Each row is where one point has got to under a steady rotation. How many ticks took it there?
The counts run from 0 to 146.
[131 152 110 150 127 129 112 126 111 126 148 111 132 100  83 104 140 136
  71 125 136 117 168 132 163  94 197  98 144 122 108 138 112 156 175 165
 132 141  96 148 146 176 147 115 158 136 145 126 129 160 116  70 109  95
 144 155 107 134 125  79 129 141] : 17
[111 108 138 135 172 121 107 130 114 142 140 131  98  74 155 144 167 108
 138  73 116 163 121 138 137  98 133 153 145 144 161 114 121  88 136 155
 144 173 153 131 146 134 150 112 102 114 156 164 132  73 184 136 127 149
 166 133 135 142 115  86 139 153] : 31
[105 107 120 113 109 110 107 117  88 129 158 124 142 183  89 123 145 122
 114 132 129 120 136 169 118 106  52 140  88  76 118  98  77 132 136 139
 143 157 143 104 132 161  70 148 157 134  99 103 176 139 135 112 142 150
 105 128 139 145  89  97 142  63] : 20
[125 121 142 116 179 124 122 158 139 182  67 139 115 104 131 100 133  95
  78  86  99 106 130 115 174 115 129 145 102 122  81 153 124 137 158  95
 144 114 169 155 144 140 128 157 140 116 102 141 125 112 127 158 158 155
 119 179  86 115  89 116 139 107] : 1
[131 138 141  95  90 122 141 102 115  57 133 137 162  90 102 185  87 134
 139  99 133 164 143 151 149 123 131 133 123 155 147 135 150 110 156 179
 157 177 141 104 122 135  63  56 131  79  83 101 120 118 156 152 126 129
 123 115 145 123 112 113 107 124] : 117
[134 110 151 132 151 122 119 176  99 161  96 156 107  80 130  91 139  82
 102 111  71 137 154 107 210 110 112 131 109 126 139 141 125 125 156 128
 117 135 132 161 146 135 141 148 130  83 139 119 149 127 188 145  96 140
 108 149 122 112  99 142 130 138] : 0
[142 157 107 153  91 105 146 121 109 108 142 144 104 151 125 103 133 101
  95 145  79 135 143 177 140 118 142 181 185 127 115  86 132  90 136 138
 140 126 103 151 136 100 138  96 194 135 131 118 145 135 145 118 101 164
 136 101 154  77 159 145 122 121] : 35
[126 178 101 166 135 111 115 147 105 141 100 139  75 112 136  90 159 114
 146  99 100  93 101 155  94  84 131 141 167  98 182 131 111 100  92 117
 137 115 185 165 155 124 129 118 146 100 128 129 155  88 115 167 144 148
 143 146 133 121 125 131 171 119] : 58
[138 171 128 157 148 125 108 155 122 170 134 141  75 143 132  76 140  80
 155  89 131  98 159 144 115  94 200 168 154  90 134 131  77 101 125 132
 131 134 144 145 188 166 163  93 147 131 138 133 155 132 106 135  94 109
 145 172  92  82 103 130 142 116] : 57
[138 173 151  99  97 141 156 153 124 137  90 164 109 117 147 145 113 156
  96  95 143 133  94  90  96 121 138  83 132 138 115 154 117 151 156 109
 167 138 168  86 144 185 106 123 127 116  73 166 150 106 125 140 142 103
 148 125  84 137 105  65 164 115] : 41
[126  87 121  90 151 110 140 109 154  98  90 118  89 120  36 117  90 171
 126 148 161 122 103 137 123  99 107 144 138 152 134 131 100 144 164 147
 144 101 131  77 154 156 108 125 189 149  85 156 136 130 148 113 175 184
 118 128 149 148 103 111 123 108] : 99
[108  86 136 144 136 116 139 140 104 121 106 148 128 140 119 179  64 124
 186 145 102 115 107 128 168 113 121 114 150 102 145 131 166  80 104 147
 125 171  68 133 180 131  92  99 129  95  91 144 140 144  94  87  98 100
 136 150 140 118 128 117  94 115] : 38
[161 135  99 152 129 112 116  89 100 165 142 116  64 134 131 105 161 105
 138 114 113  73 108 179  96 108 138 137 167 129 157 143 139 123 136 135
 103 125 193 160 166 106 122  95 158 134  96 113 127 110 175 135 152 158
 120  99 145 111 184 112 150 140] : 4
[188 155 143 101 108 138 143 132 157 146 124 139 146 140 119 119 142 123
 149 110 142 121 131  97 144 120 195 131 129 163  91 130 137 156 194 109
 106 113 139 140 151 118 101  68 152 137  93  85 162 179 108 124 112 121
  52 164 114 104 132 134  89 154] : 25
[132 116 137 124  90 107  79 131 120 168 128 146  74 203 135 144 116 136
 146 142 131 105 125 154 135 100  67 163 139 118  97 127 138 124 165  98
 131 118 139  81 148  89 117  96 101 103  81 136 152 164 184 108 111 161
 144  82 133  86 137 126 134 112] : 12
[112 174 145 114  88 136 200 142 131 141  86 169 121 155 143  84 104 113
  99 148  85 128 122 123 138 129 114 119 180 145 108 135 133 109 104  80
 156 115 128 127 129 132 105 156 176 102 103 113 157 124 124 151 124 125
 176 144 113  99  90 160 130  68] : 120
[114  74 145 144 163 130 106 144 125 180 109 145  71 175 107 141 120 120
 154 158  77 101 119 151 180 110  94 128  98 111 112 122 133 114 147 115
 109 123 104 129 178 111 108 112 167 127  84 115 160 166 139  71 112 154
  96 108 150 106 137 139 105 125] : 122
[125 100 158 138 183 110 131 150 122 212 129 121  76 141 110 135 128 138
 160 130  97  85  89 115 159 126 158  83 152 131 120 170 123  97 145 101
 106  98 134 145 176 124 138 129 114 123 109 171 138 158 146  72 119 110
 135 145 153 111 130 110 136 149] : 123
[194 146 119  83  64 134  95 128 112 108 133 126 119 142 125 102  96 143
 169 115 172  98 124 120  79  94 162  96 171 115 126 122 140 164 161 135
 136 120 126  81 140 124 106  99 126 113  54 121 152 183 109 105 119 133
 105 135 106 104 137  91 143 124] : 135
[132 102 136 151 160 128 106 141 104 178 152 135 149 118 112 115 136  91
 133 116 101 159 192 132 184 109 141 147  95 118 147 168  92 112 116 187
  95 178 147 151 165 172 105  91 131 112 139 125 156 111 142 120 108  88
 119 164 130  97  82 129 105 122] : 140
[126 135 126  82 173 118 166 108  98  79 112 125 145  76 137 150  98 112
 163 115 159 141  68 147 145 139 158 101 160 167 140 144 121  93 115 170
 176 174 158 113 115 135 109 114 131  88 121 122 135 120 110 164 158 122
 143 164 143 125 117  98 147  82] : 116
[173 158 119 128  90 115 160 129 139 113  97 163 161 137 122  79  83 135
 170 131 128 134 100 102  79  97 101 100 151 141 157 131 135 138 102 137
 143 114 148 107 160 143 112 135 198 121  80 109 132  97  79 148 132 126
  86 158 115 107 113 116 130 118] : 81
[146 142  96 144 129 122 119 172 159 152  83 142 113 132 160  63 177 116
  89 113 139 141 121 102 154  68 163 175 145 133  77 128 119 135 135 111
 138 104 125 136 162 128 176 151 178 162 141 123 133 128  92 144 134 155
 108 178  91 115 112 118 130 120] : 111
[121 149 122 133 112 140  96 113 133 133 138 129 114 120 116 170 176 155
 114 134 173 107  98 128 115  81 127 125 111 136 114 151 133 165 191 158
 128 132 167 103 164 165  97  73 158 141 105 109 121 126 140 101 124 116
 117  99 134 169 173  73 129 151] : 126
[138 161 123 136 110 130 193 110 158 117 134 160 132 162 151 114 146 120
 155 125 134 143 105 174  96 107 119 169 208 169 118  97 105  70  93 142
 155 107 150 106 143 115 148 116 179 151 132 146 134  82 121 156 143 166
 146 108 150 102 128 105 125 124] : 89
[132  76  92 155 168 107  70 131  80 145 148  93 109 118 135 112 134  82
 150 113 118 120 106 198 150  98 131 135 158  79 148  77 131 101 136 154
 118 156 130 142 154 117 123 143 144 113 113 121 133 121 157  86 146 168
 149 116 147 121 160  73 144 135] : 114
[161 110 162  89 149 146 160 133 162 127  99 144 157 126 128 129 112 147
 207 151 172 190 132  83 149 118 115 132 129 186 131 159 120 138 146 139
 126 140 112  73 149 124 109  87 112 112 117 109 131 158 149 138 132 135
  98 154 154 126  95 120  87 142] : 108
[152  94 133  93 136 103 156 127 122 130 114 139 151 107 150 129 139 121
 118 132  96 152  56 152 164 140 152  84 181 181  86 104 165 110 142 101
 124 118 122 149 137  70 112 171 189 136 112 147 119 118 118 126 133 159
 116 151 153 128 169  95  99 142] : 146
[ 87  88 102 112 133 121 127 120 131 138 100 106 138 141  93 126 162 135
 136 178 149 143 131 167 186  84  74 130  97 142  87 124 110 141 143 115
 149 119 103 124 126 103 104 150 144 138 151  76 154 164 141 113 150 135
 135 135 167 163 100 146  99  82] : 130
[133 110 155  83 154 109 153 141  95 157 178 129 101 130 104 121 141  95
 185 105 105 127 142 123 127 152 122  92 184 160 154 137  74  93 135 118
 122 126 147 115 119 102 118 148 105 105 163 139 182 141 161 146 158 126
 129 137 173 135  81 124 139 124] : 22
[148 149 107 165  94 108 136 161 108 182 112 158 156 142 177  65 130 107
 116 121  74 144 128 116 114  80  92 125 154  96 130 130 176 157  97 134
 117 112 135 166 145 100 128 173 167 122 118 112 128  81 126 129 101 141
 125 150 101 109 146 113 120 143] : 27
[114 171 123 100  96 109 146 174 112 118 157 144 142 154 165 123 181 128
 160  80 138 127  96 118  74  97 175 110 180 127  99 104 115 111 124 113
 135 131 154 148 132 108 147 138 117 120 160 143 186 145  59 133 120 137
 137 165 111 163 104  54 143 125] : 49
[ 88 130 109 142 106 126 175 157 118 111 121 132 167 128 115 101 159 158
 100 168 125 180 134 153 153  86  57 143 149 150 111  98 107 151  77 129
 135 121  91 105 101 120 127 175 167 146 170 104 172 103 133 124 154 151
 154 118 167 151 106 119 120 104] : 129
[137 154 124 137 130 122 154 107 123 133  88 150  63  91  80 110 104 141
 113 147 135 119 114 139 137 108  63 134 146 143 145 156 107 128 132 122
 163 105 155 102 143 137 129 145 158 118 125 153 131  89 173 128 159 169
 132  92 149 128 125 122 167 101] : 98
[149 167 165 124 104 135 188 118 104 119 130 170 110 146 148  87 144  97
  62 146 101 134 153 125 140 145 179 128 178 158  80 154 123 110 167 101
 128 135 148 132 137 130 116 128 190 120 144  97 149 169 161 134 125 120
 132 111 106 111 124 155 104 102] : 119
[ 84 126 155 113 119 134 156 152  98 146 155 140 148 140 181 146 164 114
  57 118 104 154 145 147 178 135 149 126 149 160  65 125 138 105 148 120
 155 147 126 153 137 105 115 161 138 127 155 134 148 142 122 117 131 134
 178 154  88 117 122  87 100 115] : 9
[109 147 142 151 143 114 161 188  89 123 112 168 123  98 165 139 130 108
 138 135  76 153 130  95 192 117 152  99 172 137 125 123 165  95 103 134
 145 162  97 169 139 120 131 147 138  84 160 135 149 145 107 123  77 102
 175 160 118 135 134 112 125 135] : 93
[159  98 154 152 169 139 112 132  77 180 119 125 126 115 119  69 143 127
 122 140 133 126 133 144 153  84 137  81 140 109 166 130 124 146 148 150
  70 137 126 131 186 154  87 166 163 120 119  81 120 147 168  96 122 138
 115 126 151 131 143 124 126 167] : 83
[109 145 131  86 134 107 148 146 128 143 128 125  97 151 127 108 178  95
  86  70 128  93  89 160 105 127 134 169 111 130 106 128 107  96 121 118
 159 137 223 133 162 137 120 133 143 129 117 117 150 102 140 183 167 179
 136 141  96 132  97 123 132  95] : 142
[142 102 118 112 187 130 135 142  99 132  61 109 164  68  96  80  82 130
  97 153 135 155 110 116 184  92  99  89 106 131 131 147 148 183 152 133
 137 120 119 134 135 137 100 202 165 119  92 104 121 105 136 124 159 165
 114 154 134 130 110 110 162 125] : 138
[ 92 125 115 147  85 101 102 129  60 106 180 125 119 161  90  86 136 134
 109 151 125 136 185 186 122  76  83 160 145 119 139 121  99 121 118 167
 119 146  85 109 155 149  98 136 138 120 132 109 152 121 175  94 114 119
 167 107 136 126 121 102 127 116] : 74
